Each run below is a few steps of one of 8 hidden systems, one row a step.
seq 1, kol (8 x 18):
0: -16   3 -19  22  -6   0  -5   6   4 -10   1 -21  24   6   1  11  34   1
1:  10 -18 -33  -9  -9  22  11 -10 -16  -5  -3   4  18  13   3  -8  17  -9
2:   6   1  -8 -28 -32   3  11  -5   0   9   5   6 -17   0 -25 -19   9   8
3:  20 -26  22  -9  -8 -12  -4   2   5   5 -10 -26 -13   0 -15   2  -3  20
4:  20 -15  13   2  17  -4   6 -14  -2  13   9 -11 -15  -3  17  -2 -32 -16
5: -10  27  11  13   2 -12  -8  -8  10  19  26  -2 -13  -9  10  10  -1 -15
6: -11   2  -6  16   8  -1 -14   8   7   4   9 -21  27   0  18  15  22   5
7:  -1  -4 -32  -8   4  22  13   1  -4  -6   4   3   9  11  19  -6  20 -16
seq 2, Ponef, 8 rows:
0:   9  12   1 -15 -16   5 -13 -20  -9  28  22  19  14  -6  -1  -4  -1   4
1:  -9   7  10  -8  -2 -14   8  21  19  12   8 -33 -19 -13  10  -8  -4   9
2:  27 -12  13  -2  21   8  -9  -7   2   1  -3  14 -13  10  23  21  17 -14
3: -24  19 -18 -11  13  -4   5 -15   7   4  34   8  19   8   1   1 -12   1
4:  -5 -10  -1  21  -4 -14   9   8  17 -12  -9 -38 -17   9  -8  10  22  -6
5:  27 -21 -11   0   1  19 -11 -25 -21   9   3  10  28  10  10   7   8 -11
6: -21  20 -18  -6 -23  -5  21  -1   5  15  22 -15  -8 -10  -9 -25 -12  -5
7:  31 -19  27  -1 -12  -7 -11   4   9   9 -13 -15 -27   1  -3  14  28   4
seq 3, sunag, 8 rows:
0:  -5   7  -7  -5 -12   3   1  -3  -8  14  10  -1  12 -10   0 -14 -12   3
1:   8   5   7  -7  -5   2  -1  12   7  11   0  -1 -18  -8  10  -6   9  -2
2:   5  -2  11 -10  12  -3 -14  -6   3   4   8   8  10   5   2  13   1  12
3:  -9   0  -8  -8  14  -3  16   1  10  -9   6  -3 -10   8   3  -2 -12  -5
4:   4  -4   3  18   3  -2  -4  -2   2 -10 -10  -2  -6   7  -3  14  17  -9
5: -11   0 -14   5  -6   0  -1  -9  -9  -4   3  -3  24   3 -12  -3  -6   6
6:   1   2  -9  -1 -16   7  13   8  -2   5  -5  -8 -15  -8   3 -17   8 -11
7:  15  -2  15  -1 -11  -1 -20  -6  -5  13   0   7   6  -5  -5   6   9  10
seq 4, Pim (8 x 18):
0:   5  23  14  14  -3  -2 -22  -5   0  30  19   8   0 -16  21   8   8 -14
1: -11  14  -4   1  13   5 -14  20  11   6  10  -5  18  -5  31  10  27   7
2:  -5   1 -30 -16  11  20   9   4   2 -11   6  14  16  16  18   0  23  -4
3: -15   6 -24 -26  -9   2  16  -9   6  -9  12  12   2  17 -23  -7   7  10
4:   2 -21  -5 -14 -10 -11  17  -6  10  -8   2 -27 -10  14 -28  -2   0  11
5:  25 -24   4   4 -16  -2   8 -22  -9  13   1 -20 -13   1 -10  -7 -12 -13
6:  12   9  19   9 -20  -7 -11  -7  -2  32  12  -9 -13 -20   2  -5  -6  -7
7:  11   3  18   5   4   1 -20  13   7  19   4 -10   1 -13  27   9  19   2
seq 5, Vom (8 x 18):
0:  -9  12 -10   6   2  11 -20   3  -5   1   5  16  32   0  12  11  26   5
1: -13  12 -20 -21  -5  13  11  27   6  -6  -5   6   1  -4  11 -18  18   9
2:  11 -13 -10 -23  -8   8  14  -7   2 -15  -9  16 -16  19 -21  -3  14   3
3:  -7 -11  -6 -15  -4 -10  14 -17   0  -1  13 -11   7   8 -24  -9 -31  13
4:  11 -11   9  16 -10 -12  10  -5   2  11   0 -33 -25  -6  -3  -4 -11 -16
5:  16  -9  12  24   0  -2 -24 -21 -13  14   5  -4  21   0   4  18   3  -7
6: -10  19  -1   3   1   4 -13  17   0  21  12  -7  16 -21  30  -7   2   3
7:  11   4  -1  -9   2  14  -4  14   9  -4  -6  16 -16   5  14   9  41  -6
seq 6, ris (8 x 18):
0:  10  -6  -7  -5   0  13  -4  10  -1  -1  -6   0   6   1  15   0  24  -1
1:   7  -6  -3 -17   0   2   1 -18  -1   0  11  13   2  13  -9   4  -1   4
2:  -4  -1   0  -7 -10  -8  11   6  12  -2   2 -16 -18   1 -12  -5   4   5
3:  15 -15   3  14   4  -1  -4  -7  -2   5  -1 -17   2   3   9  11   6 -11
4:  -4   9  -6   2  -4  -1   7 -16  -4   9  15   5  -2  -2  -3  -6 -20 -13
5:  -9  18   1   7 -10  -2  -2  14   8   7   2  -5  -9 -11   5  -2  18  -1
6:   7  -7  -4  -6   9   9 -11  -3  -5   8   8   0  22   2  16   6   7   4
7:  -3   5 -11 -22   0   6  15  -2   5  -4   7  14 -12   6  -2  -9  -3  -2
seq 7, Pim (8 x 18):
0:   8 -20  -4  -6   6  -4   4 -11  -1   8  13 -28  12   5   5   0 -14   4
1:   5   7  -7   9 -18   4  12  -4  -1  13   4  -6 -23  -7   4 -11   8 -24
2:   9   3  12  -2 -12  -5 -24  -7   0  17  10   1  14  -4  -5  12  20  14
3:   0  -6  -9 -15  10   7   7  15   4  11   8 -18   8  -5  27 -12  -4   4
4:  10   7  -9  -9  -5  10   6  -5   4  -1   3  21 -21   9   4   3  27 -17
5:  -5   2   0 -18   3 -10  -9 -15   8   7  24   0  19  10 -12   9  -3  20
6:  -3  -9 -14  -2   2  -2  23   8  12  -2   3 -32 -16   4  10  -8   1 -11
7:  19  -5  -2   7 -20   6  -6 -26 -11   9   5  11  -1   8 -13   8  21 -14
seq 8, Ponef, 8 rows:
0:  -9 -14  12  17  32 -13  -5  10   5 -20 -13 -16  12   6   8  17 -19  10
1: -11   8 -14  35   8   9   2  -8 -16 -17 -12  18  11   4   6   5  -3 -27
2: -19  16 -13  12 -29   1  -8   2  -7  -3  -5   4  22  -6 -23  -5  23  12
3:  12 -19  -5 -12 -16  11   2  24  -8  -1 -25 -16   8 -11   4 -21   8  16
4:  15  -1   0 -25  -4  15  12   0  -7  -2 -10  31 -22  -2   1 -19 -12  -7
5:  -8  11  21 -18   4 -17  -2  -1  13  -4   5  16 -14   3 -24   5 -17  21
6:   1 -13  21  16  27 -12  -7   7   3 -13 -16 -12   5  -1   7  12 -24   8
7: -10  15  -4  29  12   7  -4  -5 -14  -9  -7  24   9  -5  10   5  -8 -23
seq 9, dova, 8 rows:
0: -22  14   6   7  14 -15 -14 -10   2  -2  17   4  28   4  -9  14 -18  15
1:  -2  -8 -12   6  12   8  16  27   8  -8 -11 -26  -9  -3  29  -7   9 -11
2:  17   2  -4   3 -21  14 -14 -20 -14   5  -2  28  10   6 -10   7  30  -8
3: -31  15  -9 -18   0  -9   8   7   8  -4  13  -5  16  -4 -12 -14 -26  24
4:  21 -23   7   2  -5   2  11  17   7  -7 -23 -22 -31   1   5  -1  20  -6
5:  17  -3  10  -1  -3   5 -17 -32 -21  10   4  34  18   3 -12   5 -19   0
6: -31  23  -3   4  12 -17  19  14  19  -3  13 -19 -17  -8   6 -10 -25  -4
7:  27 -21  13  23  -1   3 -18   2  -2  -1 -19 -13  -3   4   7  22  40  -8
seq 10, rem:
0: -15   4   4  -8   2 -17  -7   0  18   1  19 -19  12   9 -11  14  10  24
1:  -5  -7 -25  -5  18  15  18  13   4 -11  -2  -7   1   7  26  -6   3 -13
2:   4   7  -8   3 -12   4   4 -26  -7  -3   6  25  -9  13 -21   5  10 -17
3: -10  -4  -8  -9 -19 -11   3  -1   3   7  11 -27  14  -3 -21 -11  -6  21
4:  19 -16  -9   1  -1  15  11  10  -5   7 -10 -14 -12  -8  26 -14   6 -18
5:  17   3  15   1  -4  -2 -13 -30  -7  16  16  19  -3   4  -9  12  -2 -11
6: -17   9   6  -6   2 -18   0   9  19  12  19 -28   0  -7   2  -2  -9  15
7:  10 -10  -8   7  17  12   5   8   5  -8  -5  -6  -7  10  28  10  24 -19
seq 11, kol (8 x 18):
0:  -4  -1  -9 -14  15   3  11  -4   6  -7   8   9  -2  11   5  -1  -9  -2
1: -13   9  -2   4  -4 -12   9  -3   9  -9   3  -4 -11   7 -18   3   1  -1
2:   3 -14  -1  15  -1  -3  -4 -10  -8  -6  -6 -10  13   5 -10   5  -4   0
3:   3   0  -9   5 -11   8   6  -6 -14  10  -1   3   3 -10   2 -13 -11 -13
4:   6   9  10  -1 -15   0 -11   7  -1  11  -3   4  -5  -9  -3  -2  15   5
5:   8 -10   6 -12  10   3  -7   9   1   3  -3  -3   8  -2  14   0  -1  12
6:  -2   4  -1  -8  12   2  11   5   8  -2   3   6 -19   2  10  -3  -4 -10
7:  -8   6   6   2   6 -12  -5  -7  11  -4   8   3  -1   9 -12  16   6   5
seq 12, dova:
0:  15   9  13  -5 -24   2   2  11   6  11 -10   5 -39 -10  -3  -8  24  -7
1:   4  -1  26 -11  11 -10 -25  -7  -2   1   1  19  20   1 -14  14 -15  29
2:  -9   2  -4  -4  30   0  21  20  11 -14  -7  -3 -22   0  24  -8 -22 -12
3:  13  -3   3  28  -3   1 -10 -18  -5 -11  -9  16  -7  16 -11  27  32 -21
4: -28   8 -19   5   6   0  -2  -3 -11  -4  10  -2  47  -3  -1  -8 -28  12
5:  -1   1 -14   3 -21   7  20  28   7  -1 -16 -24 -28 -10   9 -19  26 -14
6:  21  -8  15  -6 -24   3 -30 -18 -18  11  -6  24  22  -1 -25   8  13  21
7: -23  12   2 -25  15  -7  19  21  11  -2   5  -2  -8 -12   6 -25 -46  15
seq 13, ris (8 x 18):
0:  18 -10   6   2   1   7   0  10  -1   2 -12  -4 -14  -4  14   0  12  -9
1:   6   2   9  -3   9  -5  -9 -21  -2   6  15  12   4   5  -7  13 -11   0
2: -15  10  -2  -5  -1  -7  13  14  10   0   2 -14 -12  -7   1 -12  -9   4
3:   7  -5  -2  17  10   6  -9   4  -2  -5  -7  -1   8   5  16  13  19  -9
4:  -9   6 -11 -10  -1   2   4 -16  -7   1  14  14  16   4 -12  -5 -16   2
5:  -5   6  -3  -2 -15   2   7  19   7  -4 -13  -7 -15  -8  -3 -10  19   4
6:  21 -20   5   2   7   4 -15 -12  -7   4  -1  -1  17   6   5  13   8   2
7:  -3   3  -5 -18  -4  -2  18  -7   1   3   9   5 -15  -2 -10 -16 -27  -3
seq 14, sunag, 8 rows:
0:   9   5   3 -15 -17   0   9  -4   6   9   5   5 -31   2 -10  -7  12  -5
1:  12 -15  16  -8   0 -14 -12  -8   7   7   6 -14   5   5 -13  12   1  21
2:   3 -13 -10  -6  14   0  17 -11   2   4  15 -17  -2   9  12  -3 -18 -12
3:   0   9   7  26  -1  -8  -4 -10   5   5   7  -6 -15   0   2  15  12 -22
4: -19   9  -9   6  -4  -6  -8  -1   2   5  16 -14  29   0  -4   4   6  14
5:   2   3 -21 -14  -8  14  14   5   5   6   9  -3  -8   1  15 -12  19 -11
6:  12   5  11  -7 -13  -4 -13 -16   4   8   9  16  -7   7 -18  14  24   5
7:  -6 -11  -5 -21   1 -10  12  -4  10  -1  12 -20   3   8 -14  -5 -16  20
seq 15, Vom, 8 rows:
0:  -9  -1   2   5   8  -4  -7  -3  -6  -1   3  -1  22  -2   0   1 -20  10
1:  -1   9   5  10  -4   1   4  14   2   3  -9  -4 -20 -12  11  -8   2 -12
2:   8  -3   8   3   3   2 -16  -8  -4  -7  -7  19  10   9  -8  16  12   6
3: -16   9  -4 -10   8  -1   6  15   2   1   2  -2   8 -10  10 -14 -19  10
4:  10  -1   6   5  -2   1   7   3   4  -7 -13   9 -30   5  -4   4  14 -14
5:  -7  -4   1   0  10  -5  -9 -13  -6  -7   4   9  25   9 -14   9 -15  14
6: -12   7   1   7  -3  -4  13  19   4   3  -6 -16 -17 -15  10 -17 -14  -8
7:  18  -7  12  14  -2   1 -13 -12  -7  -6 -12  17  -5   8 -11  19  18  -7
seq 16, rem:
0:  -6   4   2  -6  17   8 -12  17  -3  -4  -6  10  23  -7  20  -2  -6  15
1:  -8  17   6  -5   5   4   1  13   3 -14 -13  31 -19  -1  -2  -1   5  -3
2:  -2 -10   7  -7   2  -7  -6   2   2 -18 -13   7  10  12 -25   8   2  25
3:  -8  -8  -4   1   8   2  12  15  -7 -15 -21  -3   3  -6   2 -17 -27   1
4:   9   0  13  23 -11   1  -6  -1 -12  -7 -25  14 -12  -7 -13   2   2 -12
5:  -2  -2  14   7  -4  -7 -21   2  -9   6  -6  -4  27 -13  -7   0 -15  22
6:  -4  13   9   6   8   5  -3  29   0   1 -17   5  -9 -19  24 -10  -4  -1
7:   9   3  19   1   9   1 -21  -2  -2  -9 -12  30   2   6  -5  20  15   8

Which system made each run below?
seq 17, 2 rows:
0:   3   3  -3  -5   2  -1  -2 -16   1  16  22  -2   5   1   6   2  -7  -6
1:  -3   3   3   7  -2  -9   3   0  11   9  13 -20 -12  -2   4   4   7  -6
 | Ponef
seq 18:
0: -21  23  -6  -6  14  -1   1   9  13  -7  12  11   1   4   8   5   7   3
1:  -8   1 -16  -9   2   5   9   5   7 -19  -4   9   1  15  -9   5  22   5
 | rem
seq 19 (2 x 18):
0:  13 -23   3  24 -15  -4  -5 -14 -14  -3 -13 -18  11   4 -18   6   1  -2
1:   6   1  -5   8 -20   9  -3 -10 -22  21   2   1  13 -19   3 -20 -17 -11
 | Ponef
seq 20:
0:  27 -21  -2  -1   2  17   7  -5 -15  -3 -18  11 -12   1  11  -8  -2 -18
1:  -6  20   6  -8  -8  -9 -10 -21  -1  15  23  19   6  -3 -17   2 -12   6
 | Vom
seq 21, 2 rows:
0: -31  30   8   3   7 -10  -2  12   5 -14  -4  24   2  -7 -14  -3 -20  13
1: -11  -6   0   9  10   5  -9  34  -1 -22 -29  -7  21  -6   9   0   9  20
 | ris
seq 22, 2 rows:
0: -10   7 -13 -29   2   7   7   2   1   2  12  13  11   1   0 -14 -12  14
1:  -5   1   6   4  -6  -8  11  18  14 -15 -16  -9 -27   1 -11   0  13   3
 | kol
seq 23 (2 x 18):
0:   4  -3  -3  -5 -36  -5  -8 -20  -5   8   6  -3  11   4 -38   0  19  14
1:  24 -23   3 -16 -22   5   6   5  -5  22  -4 -29 -12 -13   7 -23  -3   3
 | ris
seq 24:
0:  12   4  10  12 -15   0 -16  -9  -8  23   6  -2   3 -14   3   2   9  -7
1:   5   2   9 -10   3   4 -18  10   4  14   8  -3  15  -7  18   3  13  13
 | Vom
seq 25 (2 x 18):
0:  11 -15  -8 -28  21   7  10  -3   8  -2  10   1   0  14  15   1  -5   3
1: -14  12  -3  -6   1 -13  19  -5  19  -3  16  -6 -28   9 -12   0  -4  -7
 | kol
seq 26 (2 x 18):
0:   0   6 -15  -7  -4  17  -5   8  -3  -2  -2  17  13   3  12   1  28  -1
1:  -9  -2 -18 -24  -6   4  16   9   8  -8   3  -4   1   8  -8 -12   5  13
 | Ponef
seq 27 (2 x 18):
0:   1  -3  -8 -21  -9   3  18  -3   5 -18 -10  18 -23  14 -27  -7   6   2
1:   2 -21   8   6   1 -14   4 -16  -3 -14 -10  -9   2  11 -30   4 -24   9
 | dova
seq 28:
0:   5  -8  -6  -8  12   6  10  10   7   1   1 -12  -9   3  21  -4   5  -7
1:   8   0  -1   1   6   0   1 -22   0  -1  10  14  -7  14  -6  12   2 -14
 | rem
seq 29 (2 x 18):
0:  -1   2  11   5   2 -14  -1  -5   9  12  12 -19  -9  -4   2   5 -10  -1
1:  -6   8  -3  11  10   0   4   4   3   7   8  -9  -3  -4  20   0  -5 -16
 | ris
seq 30:
0:  -7  17  11  -1 -14 -12  13  -1   8   6   3   3 -35  -9 -18 -12 -13  -6
1:   9 -12  27  21   8 -15 -23  -3   1   2  -6 -15  10  -2  -3  22  -1  10
 | kol
seq 31 (2 x 18):
0:  15 -19 -13  -7  -5   3   5 -22  -4  16  21 -21  10   7   5  -1  -2  -8
1:   5   2  -8 -12 -12  -3   7 -16   6  25  30 -17  -7  -1   4  -7   0  -6
 | dova
